One turn sends every row of this set to another row. A few are shown first. Where does it send the rows asked after them?
vus: [ 3.48  1.56 -4.98 -1.34  1.88  1.81  0.20 -0.40 -3.07  2.63 -0.29 -0.45
 -0.84]
doden: [ 3.32  1.43 -3.02  1.74 -1.52  0.66 -0.73 -0.13 -2.22  0.62  0.59 -0.28
 -3.70]
Fesod: [ 0.82 -0.37 -5.04  0.15  0.47 -1.06 -2.40  0.15 -0.86  4.14 -1.12 -0.28
  0.13]
zese: [ 3.15  0.39 -3.64  1.41  1.14  0.79 -1.31 -2.08 -1.99  0.34  1.50 -0.79
 -1.76]
Kamik: [ 3.06 -0.10 -3.28 -0.56  2.72 -0.35 -2.54 -1.70 -1.62  2.90  0.85  1.10
 -2.52]
sulo: [ 0.07 -0.69 -2.94 -0.85  3.56  0.03 -0.45 -1.50 -2.67  1.82  0.68 -0.16
 -1.11]
Dig: [ 0.47  0.32 -1.46 -1.01  1.81 -1.76 -0.79  0.03  0.25  1.64 -0.56  0.66
 -2.10]
pufo: [ 2.19  2.94 -2.94 -1.60  1.55 -0.04  0.53  0.20 -1.09  3.46  0.13 -1.90
 -2.62]
mub: [ 4.52  0.14 -2.57  1.55 -0.98 -0.23 -0.28 -0.21 -4.14  2.88 -0.15  0.88
 -3.64]
Fopib: [ 1.64 -0.62 -3.79  0.64  1.06  1.37 -1.82 -1.80 -1.95  1.77 -0.75  1.32
  0.77]
dogaf: [ 0.28  0.61 -2.76  1.46 -2.04 -0.26  0.17  0.65 -4.21  3.48 -0.63  0.31
  0.47]
disi: [ 3.15  1.72 -4.95 -1.56  0.70  0.04  1.29 -0.78 -4.18  3.77  0.05 -0.26
 -1.89]
baf: [-0.32  0.55 -2.65  0.54  0.62 -2.86  0.85  1.19 -2.65  4.07 -1.22  0.83
 -2.11]
pama: [ 1.06  0.05 -3.16  0.56 -1.98  1.32  0.26  0.31 -5.00  2.28 -0.75  0.84
 -2.07]
gimed: [-0.96  0.64 -2.23 -1.21 -0.04 -1.61  0.38 -0.24 -2.53  3.49 -0.04  0.21
 -4.04]
pav: [ 0.87  0.54 -1.75  1.82  0.90  2.66 -1.17  0.16 -1.52  1.70 -0.89 -1.36
 -1.39]
Temur: [ 2.32  0.65 -4.31 -0.71 -1.19 -1.18 -0.54 -1.01 -3.21  1.18  1.54  1.28
 -4.12]
madi: [-0.21  0.05 -2.67 -0.84  2.30 -1.31 -0.53  0.64 -1.99  2.57  0.43  0.65
  0.99]
lofop: [ 2.52  0.74 -1.46 -2.02 -0.30 -1.78 -1.02  0.06 -2.44  2.56  1.91  0.68
 -3.52]
viger: [ 3.73  1.03 -1.38  1.33 -0.25  1.44 -2.35 -1.43 -1.88  2.69  1.30 -0.98
 -1.05]
Fod: [ 1.47 -0.20 -3.61  1.74 -0.84 -1.13 -0.69 -0.46 -2.32  4.07 -0.55 -2.35
  0.76]
Vap: [ 0.43  0.67 -3.18  2.18  1.24  1.06 -1.54  0.65 -1.32  3.32 -1.75  0.45
  0.36]
Bigo: [ 1.55 -0.55 -2.74 -0.38 -0.60 -2.63  1.82 -0.83 -4.18  1.99 -0.32  1.48
 -1.81]
det: [ 1.15  1.28 -1.56  2.34 -2.46  0.20 -0.35 -0.92 -1.84  2.93 -1.53 -0.54
 -1.65]
meruv: [ 2.53  3.43 -3.31 -0.58 -0.70  1.42 -0.16  0.37 -1.53  3.76 -0.53 -1.68
 -2.46]
des: [ 2.28 -0.57 -3.34  1.31 -0.17 -2.52  0.98  1.86 -2.69  3.05 -1.44 -1.28
 -0.79]
tufup: [ 1.56  0.95 -3.41 -0.15  1.32 -1.27 -1.53 -2.07 -0.79  1.54  1.69 -0.34
 -3.96]
neri: [ 1.12 -0.56 -3.79 -1.58  0.02 -2.09 -0.83  2.53 -1.46  2.39 -0.38 -0.07
 -0.43]

madi -> Vap
mub -> lofop
disi -> pufo
Where do these go?
Fod -> des
Dig -> Fopib
zese -> doden
pama -> gimed

